Where one turn sends some rows of the set: a few examples, then the rows asked
Q996: [  4 -12  19  30   1   4   7   6   5  -1  -1   8  -1  -3  -4   9   5  15
  -7]
Q904: [-10 -10  17  22  -4   4  -9  13 -11  -1  12  -6  -7  -9  10 -17   3   5
   1]
Q148: [ -3  -1   6  15   6  14   7   7 -14  -2  12  -2   3   3   4 -10  35   8
  -8]
Q891: [ -6  -5  20  25 -18  -1   4  -7  10  -6  11  -9  -5   6  -1   2   8  11
  -4]
Q514: [-12  -2  -1   5  -3  11  -3  -4 -20   8  -3  -6   1  10 -15   3  12   3
  -3]
Q764: [ -4   9  11  17  -8   2  11  -7   9  -2  18   0   7   5   1  10  11  -3
 -10]
Q523: [ -5   8  10  26 -16  -5   0   7   4   3  16 -10   4   1   5   1  -2  -6
  -2]
Q220: [ -4   4  20  19   3   2   6   9  -3   7   3  -3   3   8   2 -12  26  20
 -20]
Q326: [ 3  2 22 23 -1  5 11 22 -4 -2 -6 -6  4  3 -6 11  8 13 -7]
Q415: [ -2   0  11  13   4  17  10   4 -13  -5  12  -6   5   3   5 -12  32   7
 -11]
Q322: [-12   0  13   9   4  15   4   3  -2  15  12   0  -6  11 -15   1   7  -7
 -14]
Q429: [-10  -7  14  20  -7   8 -13  13 -14   1  12  -5 -10  -9   7 -13   3   3
   0]
Q892: [ -8   5  23   6   4   2   8  14  -1   8   4  -1 -11  -1  -9   4   0   9
 -16]
Q384: [-10  -8  -7  16  -1   8  -2  -6 -21   8   0  -6   3   8  -6  -6  20   8
   0]
Q23: [ -7   1   3   6   1  11  -8   8  -2   5 -11 -11  14   9  -6  -2  -4   2
   3]
Q19: [-12   1  17  22 -20  -2  13   6   0   1  12 -18   2   3   7   3  12  15
  -3]
Q60: [ -6  -6  11  18  -8   7 -17  14 -14   1  11  -2 -10  -6   1 -12   5   1
   1]
Q233: [  8  -7  16  22  -1   0  -1  10  -2   0   6   1 -11  -9   2 -17   3  15
  -8]
Q970: [-14   2  18  11   6  16   2   1   1  11  12  -3 -10  11 -12   0   5  -6
 -12]
Q741: [ -6  -6  -6  12  -2   8  -7  -3 -18   3  -1  -5  -7   3 -10  -3   9   5
   8]
Q838: [-14   7   4  13   3   7  -8   7   3   6  -9  -9  16   7  -2  -2  -4   0
   1]
Q464: [ -3   4  10  23  -9  -7   5   6  -5 -15  15  -9  13  -2   8   3  17  -1
  -9]
Q339: [-13   4  23   9   6  14   5   3   4   9  11  -4 -11  11 -10  -2   0  -5
  -8]
Q39: [ -9 -10  -2  14  12   4  -9   3  -4  -9  -8  -5  11  -1   2  -1   8   9
   6]
Q911: [-11  -7  -2   7   4  14   2  -6   0  10  -4   0  21   5   2  -1  10  11
  -3]
Q553: [ -3  -6  18  18 -12   0  20   2   0 -12  11 -18   1   4  -5   6   6   6
 -10]
Q214: [-6  0  0 10  4 14  3 -8  5  2 -4  3 23  3  3 -5  9  6 -2]
Q208: [  1  -2  21  29 -13   8   4  12   1  13  -3   2   8   4   4   2  10  20
  -8]
Q335: [-12  -5   0  13   8   3  -5   5  -5 -11  -6  -4  17  -9   5   0   3   5
   2]
Q819: [ -6   0  19  10   4  15  12   3 -10  -5  11  -4   8   5   6 -12  29   9
 -13]

Q60 turns into Q148
Q339 turns into Q904
Now these:
Q911 turns into Q23
Q464 turns into Q764
Q208 turns into Q326
Q970 turns into Q429
Q514 turns into Q741
Q233 turns into Q220
Q553 turns into Q891
Q214 turns into Q838

Where one turn sends some rows of the set: a few examples, then the rows asked
Q341: [ 10   3   9   9  -4 -17  -2 -16   6  -5   1  -2  -1  15   3]
Q320: [ -6   1   2 -12 -10 -13   7 -16   4  13   4   5  14  18  18]
Q978: [  5 -10  -6 -10  15   7   3  -5   4   4  -6  -5  -2  -6   9]
Q477: [  6   2   0   9  -5 -14  -3 -13   7  -4   8  -8   6  14   4]
Q640: [ -4  -1  12  -4  -5  -5  15 -25  -5  10 -12   6   3  18  18]
Q265: [  3   7  -7  -5   6   6   7  -7  -6   6 -10 -11 -10   7  -6]
Q849: [  6   0   8 -11   3 -13   0  -3  -6  -5 -19  -1  -2  -1  13]
Q64: [-14  -3  -8  -1  -5   0   9 -28   3   2  -2   0  13  15  16]
Q721: [ 11   3   5   4  -6 -18  -5 -10   4   3  10  -1   2  13   4]
Q239: [  3  -3   0  10   4   1   0  -9  -6   0  -7   4   5  -6 -12]
Q459: [  5  -3   1   6   3   0  -2  -6  -7   4  -4   7   5  -8 -13]
Q914: [-11   0   0  -3  -7  -8   9 -23   7   3  -4   1  15  21  18]
Q956: [ -4  -2  -3 -15  -9  -7   5 -18  -2  18   8   9  10  10  15]
Q88: [ -3   6   7  11  -5  11  -8  -5   2   4 -10  10  13   6   7]
Q705: [  4   7  -5  -7   5   4   6  -6  -7   9 -10  -8 -11   6  -7]
Q305: [ -3  -2  10  -6  -4  -9   9 -29  -2   8 -11  13   0  13  16]
Q304: [ -2   7   5   7  -7  10 -10  -1   1   8  -6  10  14   5   7]
Q6: [  3   7  -8  -7   6   5   5  -4  -6   9  -8 -11  -9   6  -7]
Q814: [  5 -10  -4  -8  16   7   5  -6   4   1 -10  -4  -4  -5   9]
Q722: [ -4  -1  -7  -4   5  -5   0  -5  -2 -13 -15 -12   8   1  14]
Q897: [ -4   1  11  -8  -6 -14   9 -22   3   9  -7   9   8  19  18]
Q48: [  2  -3  -4   7   3   3  -2  -6  -6   3  -2   4   8  -7 -12]
Q675: [  3   0  -6 -16   1 -10  -5   5  -6   1  -4  -7   8  -2  14]
Q414: [ 1  7 11  8 -6  8 -9 -2 -1  8 -9 14 11  4  7]
Q463: [  7  -9  -3 -11  15   5   5  -5   3   5  -8  -3  -4  -6   9]
Q840: [ -3  -1   3 -13  -9  -5  10 -15  -7  21   5   4  10  15  18]
Q653: [-12  -1  -4  -1  -6   1  13 -22  -2   7  -2  -5  14  19  18]

Q675 turns into Q722
Q6 turns into Q265
Now these:
Q653 turns into Q640
Q320 turns into Q914
Q48 turns into Q239
Q463 turns into Q978
Q304 turns into Q88
Q477 turns into Q341
Q64 turns into Q305

Where one turn sends some rows of the set: a few examples, then the rows asked
Q196: [ -2  -4  -6  17  -3   0 -10  -4  -3  -6   0   2   2   4   1   2   5   9
   3  -6   0  -2  10  -1 -17 -17  10 -11  -8   0 -14 -13]
Q536: [ -8  11   1   4   2   6  -2   2  10  -9   7   7   0  -1   1  -4  -8   0
   4  -2 -13   9   0 -14  -2   3  -3   2   3   4  14  18]
Q771: [-16  -9  -1 -16   8  -7 -10  -4   1  -3 -10   1  -5 -16   4   3   1   0
 -16   3   7   3   7 -10   5  -1   3 -11   2   3  -2  -2]
Q123: [ -3   7   3   1  -2   7   5   4 -21   1 -11   3  -6   4  -2  -2  -5 -11
   1 -14  -3  -5  -6  12  -2   9   2   2   7  13   7 -12]
Q949: [-10  -2  -5   4  -2   6   9  -9 -10   2  -7   3   4  -3   3   7  13 -14
  10  -7   4  -5  -8  16   4  -9  -2  -3  -3 -11 -10   4]
Q142: [ -6   4   1  -1   3   4   0  -1   5  -6  14  12  -6   6  11 -11 -11  -3
  -1   4 -11   4   0  -9  -4  -3  -5   1   5   6   7  19]
Q679: [  5  -3   1  -4   0  -4   1  -5  -1   2   0  11  -5   7   5  -6 -24  13
  -4  -4  11  14   3  -9  -1  -6   2   7   5 -13   7  10]
Q225: [ 12   2  -1   0   0   6   7  -2  10   7  10 -21   5   0  -4  -2   8 -19
  -3  -8   7   4   2  12  -1  -5   1  -5  -4  -3   8   0]
Q45: [ -5   5   3   1   0  10   3  -2 -20   0 -15   2  -1   3   0   0  -7 -12
  -3 -11  -8  -7   2  15  -5   6   0  -1   4  14  10 -11]
Q939: [ 11  -1  -5 -19   7  -3  -8 -20  -4 -10  -8   2  -3 -11   3   5 -14  11
   0   7  10   6   5  -6  -3  -6   4   4   5   1  -1   8]
Q158: [  0  -2  -7  12  -5   2  -6   4  -4  -5   0   9   1   0  -5  -4   9   7
   7 -15   8   2  10  -5  -9 -18   8  -5  -2   0 -18 -11]
Q240: [ 12  -2  -8  -1   3  -5 -11   7  12  12  -2   5  11  -6  -2 -11   5   8
   5  -2  -4  -7  -3   9 -15  -2 -10   6  -6   4   2 -11]
Q639: [  7   3  -9 -16   8  -9 -10 -11  -8 -10  -4  -1  -5 -12  -1   4 -13  14
   7   5  13   8  -6  -6  -6   1   4   4   7  -2  -1   7]
Q59: [  0   3  18   3  -4  11   2  10  -3   0  -8 -18 -13  -9 -10  -5  -1   3
   8   8   1   2   2  11   1  -5  -7 -15   5   4   0  -5]
Q90: [ 20  -1  -2   0  -2  -4  -7  -2  18  10  -5   7   8   0   1  -7   8   6
   3  -2  -6  -8  -1   3  -6  -4  -1   7  -6   8   0 -13]
Q629: [  5  -1  20   1  -6  11   5   6  -2   2  -5 -15 -17  -2  -3  -7  -2   0
   5  10   1  -2   2  11   4  -9  -5 -14   6   7  -4  -6]
Q291: [  9   2  -3   0   3   3   6   1   5   9  14 -22   4   1  -3  -6   6 -18
  -3  -6   9   3  -2  15  -5  -5  -2  -5  -4  -4   7   0]
Q917: [  0   0   1   2   1  -3  -3  -7   2  -1  -6   4   2   1   1   3 -25  15
  -3  -4   6  16   5  -8  -6  -2   2   4   1 -15  15   9]
Q732: [-13  -4   0 -12   6 -16  -9   1  -2  -2  -3  -3 -11 -10   4   4   1   3
 -11   3  10   2  -9 -13   5   6   9  -9   6   3  -4  -5]
Q660: [-11   0  -4   8  -2   4   7 -11  -9   1  -7  -2   4  -1   4  12  13 -12
  11  -4   2  -5 -12  16   1  -7   2  -5  -4 -12  -7   3]

Q225 turns into Q660
Q732 turns into Q142
Now these:
Q639 turns into Q679
Q240 turns into Q158
Q59 turns into Q123

